In the data rows, 128 means zero.
Some points, one per row:
[81,100,83,149,121,97,137,99,156,90,130,113,85,114,185,105]
[162,138,155,110,100,169,101,185,106,158,127,127,181,148,82,197]
[110,130,155,111,143,132,100,132,113,132,122,119,157,138,103,151]
[154,156,164,99,130,162,136,138,130,164,122,138,180,160,88,178]
[99,91,116,166,121,101,142,135,167,94,131,98,82,74,158,62]
[112,108,110,172,153,85,166,67,155,83,103,127,46,54,200,11]
[122,90,88,138,150,97,132,72,131,112,121,136,47,95,180,62]
[94,80,87,150,106,112,145,119,159,103,129,119,88,133,162,81]
[92,105,96,128,141,105,118,142,132,73,135,115,92,101,186,136]
[99,66,71,144,134,49,180,74,168,87,140,147,26,77,195,32]
[145,144,110,131,97,136,155,105,80,139,148,151,117,120,131,137]
[128,135,125,116,137,116,133,118,126,118,138,157,138,136,141,132]
[74,66,60,166,122,72,142,90,155,55,110,110,39,80,207,57]
[128,143,135,125,75,173,132,177,101,146,128,130,182,178,100,228]
[163,168,171,77,145,154,149,149,132,161,158,154,178,154,98,149]
[58,76,68,147,157,58,149,64,162,85,142,115,17,65,217,35]
[75,77,79,141,142,102,164,49,129,60,103,126,41,89,228,66]
[133,146,146,119,112,149,133,168,99,158,150,157,167,186,87,159]
[159,168,187,107,131,148,101,174,133,183,133,151,214,177,61,182]
[135,123,147,124,154,142,80,171,119,146,122,146,184,141,116,165]
[112,119,95,112,136,91,106,118,131,96,141,134,112,113,165,135]
[154,163,157,127,121,167,142,156,92,157,124,133,155,156,91,199]
[147,120,127,130,132,120,138,128,130,129,130,157,126,109,101,108]
[116,118,113,133,144,127,136,94,126,124,123,115,105,126,156,135]
[141,126,135,142,144,118,128,167,159,146,138,127,142,146,96,106]
[135,131,131,118,133,141,119,113,133,133,129,124,128,145,124,141]
[95,118,84,143,170,49,118,84,185,91,144,125,69,77,182,42]
[97,117,104,133,140,112,146,108,119,104,143,136,85,101,196,92]
[116,118,78,137,140,89,127,79,122,80,132,139,82,70,194,102]
[144,115,130,128,149,144,117,141,111,118,133,157,116,123,137,127]
[148,143,133,111,137,119,139,118,135,127,142,157,148,127,110,125]
[147,146,155,129,125,152,117,160,139,159,137,126,171,171,91,147]
16 more points follow, each with its number after it:
[106,95,83,160,156,96,144,44,112,108,88,144,55,107,185,72] 0
[167,145,151,77,136,148,99,148,95,166,144,163,208,192,81,190] 1
[183,154,179,78,125,181,96,168,82,181,147,163,232,186,35,200] 2
[150,147,157,148,122,163,107,175,125,156,107,120,173,136,84,179] 3
[112,104,106,158,114,116,144,120,143,120,103,112,94,116,162,79] 4
[112,106,129,107,131,104,141,108,136,114,118,118,85,114,146,106] 5
[190,182,205,127,106,209,101,185,97,212,110,116,208,189,18,193] 6
[153,172,176,118,135,167,94,161,101,162,134,124,191,177,66,197] 7
[89,71,81,145,118,86,175,65,168,73,111,119,31,63,194,55] 8
[162,124,151,140,118,156,80,190,130,158,116,148,197,168,68,190] 9
[97,84,112,154,131,101,145,113,160,85,113,107,43,71,180,28] 10
[75,63,66,164,115,84,125,93,159,66,131,116,63,78,217,58] 11
[116,128,119,149,133,122,120,92,95,116,109,123,89,103,143,95] 12
[108,125,124,115,136,126,106,172,120,100,150,122,149,139,135,172] 13
[154,168,187,129,130,153,94,189,138,199,149,127,206,176,42,177] 14
[146,143,182,125,115,164,96,183,115,162,130,134,184,177,52,159] 15
Which three of these numbered points are nearest to each point below, ignoring the direction in which the first points spread most? Their numbers follow each, nearest first.
[105,117,126,157,88,148,126,152,146,115,128,107,108,146,132,114] > 4 11 15
[139,146,156,134,138,135,99,192,179,154,132,103,181,144,115,125] > 14 10 15
[104,134,121,154,98,123,153,131,128,114,151,124,100,117,137,99] > 4 8 15
[100,90,99,143,132,116,132,81,118,91,103,124,53,91,184,76] > 12 7 5
[146,159,183,121,116,174,104,173,103,174,151,146,205,189,49,166] > 15 7 14
[133,100,91,125,154,79,139,126,158,125,146,126,82,102,142,62] > 14 2 15
[105,120,87,117,117,92,152,75,119,110,165,168,105,134,160,119] > 1 2 5
[116,103,122,142,115,124,156,101,135,107,114,140,102,107,130,114] > 8 5 4
[95,94,124,116,139,98,137,99,133,89,128,114,62,94,165,86] > 5 7 8
[133,155,140,115,128,151,116,131,130,143,119,118,169,148,115,180] > 7 5 3
[109,114,125,144,120,129,107,149,133,136,138,137,162,143,144,146] > 11 9 13
[90,102,91,140,148,84,124,64,150,67,107,102,52,65,215,68] > 7 5 12
[137,148,166,118,102,161,119,151,109,164,156,149,184,182,63,144] > 15 2 4
[96,63,76,173,123,98,125,116,153,79,102,129,76,95,183,108] > 9 11 3
[150,111,138,97,130,149,117,132,123,136,145,151,172,139,98,135] > 2 1 5
[143,149,160,140,83,150,90,211,115,162,123,128,200,162,33,207] > 9 3 15
[146,139,133,130,114,156,95,148,111,152,137,135,175,162,71,142] > 15 7 2
[89,108,90,152,119,109,165,74,159,74,109,73,40,85,193,44] > 4 8 6
[121,145,137,137,79,138,138,145,110,145,145,126,145,138,97,137] > 4 8 15
[86,88,50,133,140,59,139,62,155,84,150,126,42,74,213,82] > 1 7 5
[97,76,70,154,124,97,140,72,144,71,123,121,55,77,195,26] > 4 2 15
[88,77,69,151,123,68,187,61,148,60,125,129,17,62,211,44] > 8 5 4
[129,125,143,146,133,118,123,165,159,148,136,130,138,152,96,99] > 14 15 10
[95,101,103,146,131,106,174,124,181,86,116,103,75,99,186,73] > 4 8 10
Here are 16 other points, each followed by its number:
[112,114,104,143,130,88,141,99,123,117,128,133,93,101,156,98] 0
[51,65,50,144,142,68,135,100,155,31,135,107,29,63,246,69] 1
[120,112,65,131,132,94,141,110,123,92,141,134,88,87,187,138] 2
[123,102,121,134,130,135,141,124,131,125,100,158,145,155,124,152] 3
[146,136,151,140,126,143,126,154,114,138,109,140,151,123,115,136] 4
[150,150,124,110,133,118,87,159,144,164,166,121,166,156,63,188] 5
[125,146,132,135,105,151,110,156,123,149,136,127,165,182,103,191] 6
[138,109,122,126,126,128,135,121,128,131,123,136,123,127,141,130] 7
[63,105,98,143,101,104,157,84,169,52,105,101,68,102,210,87] 8
[132,105,115,133,114,146,127,108,126,141,121,141,121,145,110,151] 9
[153,187,167,105,121,180,116,125,77,176,134,146,200,189,73,199] 10
[96,78,77,155,129,75,128,90,151,69,113,119,67,83,190,73] 11
[173,153,173,112,124,160,86,163,122,190,118,147,223,189,53,204] 12
[138,147,168,118,112,156,138,190,150,152,133,124,171,174,79,156] 13
[158,169,159,114,87,190,93,188,91,183,152,100,197,192,18,202] 14
[159,175,173,103,99,184,91,170,102,195,158,103,208,196,24,195] 15
Which three of these numbered points are nearest to each point below, ignoring the direction in which the first points spread most? Their numbers follow each, nearest first.
[91,89,65,133,137,68,124,84,170,70,146,97,36,73,182,68] > 5 11 15
[174,177,144,111,134,150,85,190,100,188,168,148,202,161,42,186] > 5 0 15
[138,131,141,108,119,155,127,151,102,147,117,178,168,178,98,170] > 3 7 9
[155,135,142,119,130,131,98,143,130,165,120,143,178,158,96,151] > 12 7 11
[91,121,88,142,112,111,128,120,135,112,128,107,106,136,159,123] > 6 11 0
[110,101,100,149,116,96,106,128,135,102,117,117,110,104,148,108] > 11 0 12
[179,128,152,111,113,160,92,168,142,183,150,121,177,152,52,149] > 15 12 5
[98,86,72,158,132,111,128,101,145,70,101,97,69,84,185,97] > 11 6 7
[65,60,74,167,93,73,138,111,167,53,106,92,34,55,186,71] > 11 6 13
[82,114,112,146,104,119,150,102,151,74,115,104,82,108,195,101] > 8 6 11
[121,111,140,135,90,143,116,118,72,149,111,150,155,169,91,188] > 9 3 0
[112,148,114,140,112,142,118,141,129,133,145,110,146,159,126,167] > 6 11 0
[156,149,170,118,132,142,114,158,115,153,90,116,166,133,73,138] > 4 0 12
[92,91,92,135,108,97,126,110,138,83,149,118,86,100,145,94] > 11 14 6
[77,114,105,148,125,112,173,112,167,68,121,101,81,77,198,101] > 8 13 1
[122,106,120,139,120,143,124,136,142,125,97,103,138,139,125,146] > 11 7 6
[136,147,130,118,86,171,101,134,104,154,149,96,163,171,79,186] > 14 15 6
[131,143,143,106,137,147,95,199,105,129,154,133,171,151,103,184] > 1 11 2
[152,144,160,127,91,171,107,170,121,156,143,130,175,179,62,173] > 14 11 15
[97,87,22,140,137,54,153,84,143,53,144,120,19,49,255,74] > 2 1 7
[124,123,138,138,112,153,139,150,146,101,101,87,129,138,121,142] > 8 13 11
[168,164,167,106,160,143,95,151,120,186,120,137,204,175,78,162] > 12 0 7
[143,161,149,119,107,158,95,177,120,183,145,129,206,191,68,210] > 6 11 0
[164,145,163,107,108,167,102,184,117,188,159,149,205,192,39,171] > 15 0 7
